R: rows in 3 groups, each row roughly a mix of its group's directions:
R (110 x 11):
[[  3 -22  -4  29 -15  34 -30 -23  25  16  -4]
 [  3 -11  35 -13 -19  -5  23 -37 -25   0  27]
 [ 19  30 -40  -4 -19  19 -17   0  -6 -15  31]
 [ 10  12 -32  10 -25  14 -11  -3  10   7  52]
 [  5 -28 -51  11  -8  10  25 -17   5 -13  19]
 [ 17 -40 -39  -4  14 -34  13  11  -6  -4  -5]
 [-24  11  23  10 -17  26 -51   4  -2  10 -12]
 [  3 -26 -20  38 -14  24 -12 -24   8  28 -17]
 [ -7  15  43 -31  24 -13 -28  13 -12   8 -11]
 [  0 -11 -14 -41  14 -33  40   8  -8 -13   1]
 [ 26  -6 -46   8 -35  10  17   4  -9   0  23]
 [ 17  20 -40 -13   2  11 -24  -4   0 -25  37]
 [ 20 -13  18  19 -26 -21  40 -31   3   9  11]
 [-18  20  42  -5  36 -21   2   1  20   1 -22]
 [  0  25  38  11  -7  17 -42 -10  11   9 -24]
 [-24 -12  20  38   7  11  -2 -30 -29  26  -1]
 [ -2  26  22 -14  29 -36   5   9 -18  -7 -33]
 [ 14  13  43   7   9  -7 -31  -1  34  -3 -26]
 [-12  13  25  45 -16  31 -16 -21  -9  11  -6]
 [  4  40   8 -29  -2   5 -39  28   6 -13   9]
 [  8 -18 -42 -14 -13   3  22 -17  -5 -20  37]
 [  0  14  -9  17 -26  19 -26 -10  17  20  46]
 [ 31  -6 -33  21 -35  20  11 -21 -15  -2  13]
 [  3 -19  10  17 -10  36 -35 -19  36   0   9]
 [  7 -14 -39 -11  19 -39  21  22  15  16   2]
 [ -6  47  27  -1 -13   8 -28   6 -20  14 -23]
 [  5  31  30   4  -8  15 -49  -1   2   8 -22]
 [ 27 -40 -15   7  15 -17  21 -28  -5 -19 -19]
 [-29 -27  45   0  17 -12  22   0   4  10 -21]
 [ -9  13  33  10  34 -30   6  -9  16   4 -35]
 [  1  18  21  48  -8  20 -27 -16  12  15 -16]
 [-14  18  42  11  15 -13 -13  18  -5  32 -28]
 [ 11  14 -21 -28  13 -23  29  25 -15 -34  -3]
 [ 20  25 -40   1 -22  18 -18   2   6 -10  35]
 [ -7  24  40   7  11 -18 -16  23   4  32 -23]
 [  4   9   4  42 -18  33 -40  -7   6  11   2]
 [ 29   0 -19   6  -6 -22  51  -8  17 -13 -13]
 [-12 -11  53 -29  24  -7 -13   7   5 -16 -11]
 [-20 -15  45 -36  25  -6  -9  12  -2 -17  -4]
 [ 23  17 -24 -26 -31  -4  14   8  13 -28  30]
 [ -9  16  33 -38   4 -21  14  32  -3 -19  16]
 [ 15 -22 -54  -2  -7  -6  28   0  18 -14  13]
 [ 19  18 -42   2 -24  14  -9   1   1  -5  43]
 [-19   9  16 -41  28 -31  12  23  13 -10  -8]
 [-18  22  24  28 -13  24 -42   4   6  20  -9]
 [ 18   3  -4  52 -20  26 -21 -22   2  11  -5]
 [ -4   2  35 -45  25   1 -33  10  -5  -7  -6]
 [-21 -22  -8  43   5  13   8 -33 -25  18   6]
 [ 11 -21 -47  -6 -12  12  16 -17   4 -28  26]
 [-17 -36 -32  29  14  26   0 -27  -9   3   4]
 [ -8   2  33  33 -15  37 -13 -30 -12  -5  -8]
 [  9 -33 -30  13 -18  18  30 -29   5 -18  13]
 [  9 -19 -27  25 -32  29 -29  -3 -19  10  12]
 [ 14  20 -60  18  -8   1  -4  -8 -10   7  17]
 [ -6 -10   7 -31  29 -36  41   1  -2  -8 -11]
 [ 21   2 -35 -22 -24   7  11   2  16 -36  25]
 [  4 -15 -32 -21  23 -39  23  24  10  13  -3]
 [  8  15 -31  11 -23  14 -21  -4  10  11  49]
 [-10 -12  57 -29  12  -2 -14  12  11 -15  -3]
 [-11 -10  53 -30  22  -5 -13   8   9 -20  -7]
 [ 20 -15 -28  17 -32  24  24 -19 -22   6  20]
 [-11  36  49   3   8   5   2 -22  13  -3 -22]
 [ -5 -10  19 -51  35 -15 -16  14  -9  -4  -8]
 [ -6  21   3 -25   5 -35  36  28 -27  -5   3]
 [-20 -41  36  14   9   2   7 -11  12  20 -28]
 [-18  -2  40  -4  43 -20 -11 -15  -1   1 -25]
 [  1 -21 -15 -29  18 -37  42   5 -12  -5  -4]
 [ -9  -8  20  24  19 -28  22 -20 -12  24 -36]
 [ -1  26  20 -27  20 -26 -20  37   6  11 -18]
 [ -1 -20 -30 -17  13 -18  47  11 -14 -21  10]
 [-31  -2  19  -1  -9  26 -51  11 -13  13   0]
 [-17  22  33   8  21 -14 -27  16 -11  35 -12]
 [ 37  15 -39  23  -5  12 -24 -13  17 -12 -15]
 [-16  26  47  22  18  -2  -4 -13  17  12 -26]
 [-21   3  39  30   7  16 -20 -21 -23  23  -9]
 [ 26   8 -27 -21 -30  -5  19   0  14 -30  29]
 [-18  21   3 -46   9 -15  27  27   1  -1  22]
 [-10  19  35  19  26 -26  10 -12  12  14 -34]
 [  8  -8 -29  14 -39  35 -21   6 -13   7  23]
 [  0 -47   1   8  12   8  -3 -16  43  -8  23]
 [ 30   8   3  -3 -38 -22  31 -17  10  -9  28]
 [-26 -49  -3  12  -2   5  25 -14 -12  29   8]
 [ 15  -5 -38   2 -37  27  -2   8 -12   1  34]
 [ -9 -37 -21  -3  -1 -12  39   2  -3   9  38]
 [-31 -15  45 -17  17 -17  17   8 -18  11 -15]
 [  7 -25 -28 -38   8 -26  31   9 -13 -15   8]
 [ 10 -29 -50   8  -6   3  25 -18   6 -18  15]
 [  3 -39 -39  15  -3  10  27 -27  -1 -14  10]
 [-16 -36  53 -14  17  -3   3  -2   8  -1 -12]
 [ 14  26 -45 -13  -2   2  -7   2  -9 -21  38]
 [  6 -15   5   7  21 -38  30 -23  -9   3 -37]
 [ 25  -4 -35 -32 -10 -11  17  17  25 -26  10]
 [  9 -17  -8  46 -21  29 -26 -17 -11  14  -4]
 [ 11 -20 -10  47 -21  22 -20 -21 -13  16 -11]
 [-30  -1  -9  -3  40   9 -30  27  -9  12 -25]
 [  9  36  30 -27   1 -11 -27  31  12  -1 -11]
 [ 11  16 -56   1   4   8  -8 -12  -4 -17  33]
 [  6 -14  10  12 -14  36 -38 -15  36  -3  15]
 [ -7  13  35  26 -20  38 -19 -24 -11  -7  -3]
 [-22 -29  43   3  -1  -6  32   8   5  15 -25]
 [ 13 -21 -45  23 -11   7  17 -11  20   4  31]
 [ -3 -13  -6 -38  18 -31  44   4  -8 -11  -1]
 [-14  23  43 -24  11  -5 -16  11 -24  -3 -30]
 [  2 -40 -36  21  -3   2  34 -25   1  -3   6]
 [-26  10  37 -24  36 -21 -10  12  13  -5 -17]
 [ -3 -34   7  36  -1  -6  35 -30  -5  18 -12]
 [-25 -22  10  -2  35 -22 -30  30  11  11 -13]
 [ 13  18 -61  21  -7   2   6 -11  -9   4  14]
 [ -8  -8  25 -15  26 -17  18   9 -14 -15 -49]
 [-13  49  19   9 -24  28 -17   5   6  15  15]]
which group is each row in? (one row of each group first):
[ -1 -38  -8  19 -25  40 -12 -16  18  14  12]  H
[-11  20  24  33 -11  25 -43  -4   8  14 -12]  D
[-19  28  28 -12  21  -1 -38  25 -11  17 -12]  S

[ -7  15  44  25 -15  31 -24 -20  -7   0  -7]  S
[-15  11  -3 -28  -9  -7  15  19 -14  -5  55]  H
[ -5  -4 -15  59 -19  15  15 -21  -2   5  -8]  S
[-10 -22  44  18  17  -8   8 -21 -13  19 -30]  S
[ -3 -21 -32 -17  13 -16  44  10  -5 -22  20]  H
[  4  49  16  -4 -17  10 -30  11 -21   6 -23]  H
[-33   8  28  -6   1  20 -49  14  -2  10  -1]  D
[-12  -6 -52  -5  10  33 -19  18   9 -14   6]  S
[ 21  36 -18 -21 -27 -11  -5  15   9 -17  34]  S
[ -3  12  35  19 -23  40 -19 -25  -9 -16  -1]  S
[ 24   9 -31 -26 -21 -16  22  21  23 -19  17]  S
